(in the rows, 128 means zero)
One turn moves each row of this set onto another row. After a few examples, where does it send each row asked below?
k_915: [113  93 162 129  94 118 130 110 146 128 127 132 169 101]
k_967: [116 122 146 116  66 118  86 145 145 131 157 123 113 134]
k_98: [130 161 114 136 116  98 117 117 156  98 114 117  94 161]
k_563: [103  89 155 128  97 127 120 109 144 133 120 138 165 108]
k_108: [130 161 121 133 116 100 122 123 160 106 125 112  90 164]
k_512: [123 132  94 134  69  99 108 150 174 103 107 128 143 125]
k_99: [113 141  98 134  70 107 115 146 177 107 100 133 140 123]
k_704: [120 135 138 150 134 107 166 129 128  87 104 146 151 129]
k_349: [130 153 110 137 117  90 128 121 163  96 122 116  96 162]
k_962: [126 153 126 142 110 124 114  96 121  68 136 136 130 120]
k_754: [115 140  96 134  64 105 113 144 172  99 111 139 132 120]
k_479: [136 161 118 132 108  90 122 126 164 103 119 111  96 161]
k_237: [137 153 114 134 114  90 116 135 154  99 131 110  95 167]
k_678: [116 146  97 130  68 107 110 140 173 105  97 135 128 123]
k_936: [103  84 152 127  89 121 124 110 148 128 135 136 160 103]
k_822: [129 111 176 132 132 102 143 118 119 115 152 124 118 132]
k_772: [106  93 150 131  93 125 128 111 148 125 125 136 172  99]
k_812: [104 109 149 129 108 117 132 152 164 152 113 122 142 171]
k_24: [127 123 183 132 130 105 154 120 121 117 144 127 121 129]
k_277: [107 105 151 127 104 114 127 146 166 151 111 120 155 169]
k_745: [110 133 153 115  64 127  90 143 147 133 150 123 120 145]
k_657: [128 153 121 139 101 123 112  96 129  70 144 131 134 111]
k_7: [121 121 180 131 129 111 147 114 120 121 149 126 112 127]
k_260: [119 112 180 130 131 110 148 113 122 126 136 131 115 124]
k_331: [107 133 149 115  65 131  90 136 148 131 154 128 111 134]
k_299: [118 108 177 133 129 104 155 122 127 123 147 134 114 134]
k_820: [127 140 134 151 129 106 162 128 134  78 108 138 162 137]
k_632: [106 136 144 115  63 127  90 146 147 132 138 133 107 136]
k_22: [122 137 131 152 134 106 168 133 138  88 102 138 155 136]
k_831: [136 146 120 139 101 112 109 106 126  64 147 128 134 112]
k_781: [118 145 106 129  60 106 111 150 174 107 106 133 139 125]
k_535: [119 126 131 153 129 106 166 129 135  82 115 146 160 132]
k_918: [135 157 126 136 104 117 110  93 132  70 143 124 132 121]
k_652: [ 99 108 148 127 100 123 122 151 158 150 107 128 143 171]
k_730: [109  99 146 129 107 105 129 159 158 147 118 121 145 168]
k_661: [114  84 150 132  95 117 124 120 139 122 131 132 174 103]
k_660: [100  98 136 131  99 115 127 150 168 146 115 128 146 171]
k_778: [131 126 128 152 134  95 163 135 136  84 110 134 155 134]
k_32: [127 144 125 141 109 119 114  92 125  67 151 131 127 121]
k_807: [107 132 140 119  67 125  93 147 148 127 155 129 105 148]

k_754 goes to k_936
k_678 goes to k_563
Now these:
k_7 goes to k_108
k_730 goes to k_778
k_820 goes to k_781

One turn moves each row of this set onto another row. After a few examples, where does it send each row asked below?
k_710: [131 149 122 154 132 161 125 123 113 144 127 146 148 125 114 122 121 152
 159  86 168]
k_356: [144 133 116 154 159 123 104 113 112 137 104 137 158 136 122 124 108 147
 151  94 157]
k_788: [170 112 135 143 132 134 134 151 132 120 150 130  78 155 140 144  74 103
 100 151 120]
k_477: [134 116 131 154 158 140 120 123 125 138 143 129 131 131  96 142 106 178
 149  92 144]
k_225: [129 123 116 150 165 129 106 117 139 145 125 135 133 142 106 146 107 163
 152  96 161]
k_373: [158 121 131 160 163 135 112 114 104 123 120 132 150 133 111 135  97 158
 157  93 135]
k_353: [142 131 129 156 147 135 119 122  96 136 123 131 160 122 112 109 113 162
 143  88 143]
k_362: [115 126 136 134 110 122 158 142 114 117 120 131  79 157 180 130 110 108
 119 151 152]
k_93: [114 119 101 156 154 156 103 119 122 133 105 121 119 141 122 140 122 156
 162  97 147]
k_272: [159 134 151 143 125 120 141 127 124 116 107 142  92 147 131 174  93  99
 118 165 132]
k_275: [165 117 143 132  87 154 149 156 113 133 146 141 115 130 154  96  94 110
  98 144 134]
k_709: [144 133 124 133 148 143 107 117 102 128 138 130 153 131 128 133 130 158
 170  92 141]
k_213: [117 129 120 148 150 133 117 124 128 153 135 131 142 128 103 124 120 173
 140  91 161]
k_503: [129 156 139 134 101 112 145 134 119 143 102 143 113 133 141 132 122  97
  96 159 157]
k_303: [147 137 167 143  99 134 166 142  98 122 134 133 103 120 120 138 110 122
  99 155 120]
k_767: [186 105 141 136 111 152 133 144 126 116 136 145 100 150 154 134  70 100
 118 152 127]
k_534: [164 131 122 125 105 118 162 164 127 114 151 131 109 168 145 118 107 121
 107 156 111]
k_794: [143 143 118 156 148 157 113 114 125 135 116 149 139 140 117 147 107 142
 172  92 168]
k_134: [106 122 107 155 142 160 114 126 112 138 115 117 125 129 118 122 131 165
 153  92 145]
k_357: [142 135 120 131 149 140 103 116 105 130 134 131 154 133 130 133 130 154
 170  93 146]
k_640: [145 132 112 132 122 118 124 150 143 145 129 135  94 156 157 120  95  87
  88 150 154]
k_650: [157 139 112 121 105 110 155 162 135 122 139 135 114 171 153 114 112 112
 105 158 124]
k_637: [168 132 115 124 114 111 152 158 137 112 140 135 106 178 150 130 102 112
 113 160 117]
k_874: [120 112 114 160 150 165 114 124 111 126 120 117 116 133 113 139 120 167
 161  95 132]
k_466: [146 132 122 133 151 141 104 115 105 127 135 131 152 135 129 138 127 155
 172  93 142]
k_698: [138 106 124 138  92 118 131 148 149 131 130 150  70 148 135 141  85 112
 116 156 119]
k_595: [132 107 131 138  81 125 143 156 138 134 143 146  75 135 129 124  93 123
 107 150 114]
k_494: [162 123 121 127 101 137 125 144 135 138 117 149 115 151 170 112  91  86
 106 151 158]
k_873: [124 116 118 133  82 114 133 152 148 144 128 150  80 141 139 122  99 112
 105 153 131]
k_249: [148 136 134 161 141 169 128 121 111 128 136 143 137 128 105 142 105 158
 169  88 150]
k_924: [119 120 148 138 105 131 170 147 103 112 135 128  78 148 172 126 109 119
 116 148 138]
k_860: [146 126 136 137 105 137 151 163 118 139 161 126  95 134 139 102  99 113
  78 142 129]
k_649: [128 116 144 139 117 127 161 141 112 106 127 130  71 159 174 144  99 112
 125 152 138]

k_373 goes to k_356
k_874 goes to k_93
k_362 goes to k_924
Now these:
k_767 goes to k_494
k_709 goes to k_466
k_477 goes to k_225
k_788 goes to k_640
k_534 goes to k_637
k_503 goes to k_303
k_249 goes to k_794
k_595 goes to k_698

